(in the rows, 128 means zero)
One turn or mirror swaps these rows in pairs. Which row does each one swap with?
z_521: [133 123 132 127 122 132 108 117 144 133 119 106 121 120 149 117 125  96
 107 135 153 124 111 158 131 141 174 129 101 122 143 100 132 119 118 175
  81 117 140]
z_884: [105  91 114 104 125 154  99 153 151 134 131 121 148 107 150 121 109 119
 123 147 168 179 127 125 113 126 169 155 116 121 124  95 137 111  90 154
 111 122 166]
z_87: [131  96 129 118 128 122 136 132 113 146 106 134 100 111 127 147 130  96
 102 133 154 171 139 105 109 141 151 151 138 120 135  74 150 144 102 133
 124 143 164]
z_275: [125 116 123 122 113 108 111 118 133 119 111 114 118 117 145 126 137  93
  96 134 160 128 113 146 138 145 153 128 128 106 148  99 157  98 108 161
 109 110 151]
z_106: [142 109 137 125 117 120 135 119 125 151  98 130  92 115 132 141 126  95
 103 134 149 143 131 131 115 153 160 142 120 125 144  69 139 157 127 143
 106 146 145]
z_979: [145 101 139 126 137 126 139 121 117 157 103 130  90 112 127 142 134  97
 109 136 157 166 138 117 112 132 153 147 125 123 138  78 143 157 117 142
 109 142 154]
z_908: [122  98 126 117 129 132 135 140 119 144 113 133 110 106 129 146 118  97
 108 129 149 177 141  99 103 143 165 155 136 124 124  71 141 146  99 133
 117 145 164]
z_50: [112  95 121 107 127 163 105 153 147 143 132 121 143 110 145 123 102 114
 122 141 155 177 130 123 102 132 181 157 107 133 122  88 122 131  93 153
 100 135 162]
z_675: [143 119 143 129 134 133 124 114 141 155 112 109 108 121 144 121 131  92
 119 136 149 136 117 150 121 125 173 137  96 124 139  93 125 144 127 167
  80 122 139]
z_280: [112 103 117 111 114 112 107 133 140 122 116 116 132 115 151 125 136  99
 109 142 166 148 115 136 134 127 149 139 133  98 138  99 161  88  99 153
 123 102 162]
z_967: [101  96 110 101 102 143  95 151 156 125 124 122 150 109 155 122 104 116
 115 145 162 157 120 136 118 147 171 150 117 119 130  86 139 105  98 151
 115 124 159]
z_811: [124  99 124 106 123 124 102 117 145 126 120 110 135 114 154 120 137 106
 114 146 174 150 120 137 129 115 146 137 125 103 144 123 155  98 101 168
 111 105 163]
z_66: [151 110 144 122 136 128 122  99 136 149 111 109 107 118 145 123 141  96
 116 140 162 140 124 143 122 116 154 134 108 117 148 116 136 139 123 172
  87 121 147]
z_987: [110  96 120 110 128 155 116 152 138 141 128 126 137 104 141 132 102 107
 120 134 151 181 135 109  99 139 181 159 118 131 117  79 126 136  92 144
 105 139 163]

z_908 pairs with z_987
z_87 pairs with z_50
z_280 pairs with z_675

One turn or mirror swaps these rows in pairs. Which row does each one swap with?
z_230: [120 118 143 108 132 146 104 137 130 114 125 120 140  89 107  96  90 119
 147 102]
z_655: [130 124 133 121 125 113 117 134 128 118 102 141 147 116 116 110  93 157
 143 108]
z_227: [144 130 159 128 126 153 121 126 137 124 133 103 158 104 112 165 110 140
 124  85]
z_969: [149 119 148 124 146 139 111 121 113  82 143 112 147 104 117 160 109 134
 138 102]
z_181: [125 121 152 108 141 158  99 133 138 117 125 113 131  79 110 114 103 127
 133  99]
z_391: [129 120 138 130 116 112 130 128 125 112 103 137 168 120 125 114 102 148
 137 117]
z_700: [116 131 138 136 112 122 107 140 118 102 109 127 154 116 114 109  90 155
 125 116]
z_246: [151 111 130 131 142 118 109 120 128  98 125 133 156 116 132 132 100 154
 141 101]
z_524: [130 131 155 125 123 130 142 126 118 104 109 121 187 116 103 127  80 132
 155 116]
z_887: [144 149 152 129 138 154 115 123 141 109 120 125 148 109 119 167 117 115
 138 100]
z_286: [136 140 167 116 144 148 133 113 128 118 118 113 167 128 106 161  93 125
 136  98]
z_711: [129 118 134 114 117 126 106 138 115 104 109 131 121 108 113 107 105 133
 127 109]
z_860: [143 136 128 136 112 124 113 136 128  99 104 145 142 113 123 130 114 127
 142 114]
z_980: [126 127 170 116 154 159 125 120 140 124 123 114 176 100 103 136  85 128
 147  98]
z_548: [123 126 135 124 121 118 123 137 124 118  92 135 155 129 132 119 104 143
 131 104]
z_971: [127 129 167 112 141 158 116 124 126 108 135 102 142  92 111 155 120 120
 124 103]
z_687: [126 132 160 116 136 146 133 123 125 114 123 113 182 111  99 127  75 115
 160 105]
z_620: [117 146 170 125 142 160 108 125 130 111 132  99 157 109 106 155  96 137
 120 100]
z_492: [144 146 166 134 142 130 126 106 124 117 131 112 161 104 101 161 108 132
 123 103]
z_752: [129 140 169 109 144 153 123 127 118 105 132 104 143 100  96 165 103 126
 140 101]
z_498: [125 117 151 106 132 150 103 144 116 107 126 108 131  79 104 110 100 127
 140 109]
z_764: [141 129 137 136 121 107 109 123 119 112 118 133 135  96 110 115 112 145
 119 111]
z_385: [141 117 132 135  95 120 120 143 117 107 116 124 148 107 115 125 107 151
 128 103]
z_163: [121 112 144 118 120 134 115 144 112  98 115 127 149  88 101  98  92 130
 147 117]
z_634: [121 138 164 111 137 155 120 134 114 106 120 102 140 107 115 161 117 115
 124  98]
z_960: [133 128 158 120 139 137 136 124 129 124 111 116 188 116 109 128  77 140
 155 108]

z_887 pairs with z_860
z_227 pairs with z_385
z_655 pairs with z_752
z_524 pairs with z_181
z_764 pairs with z_492

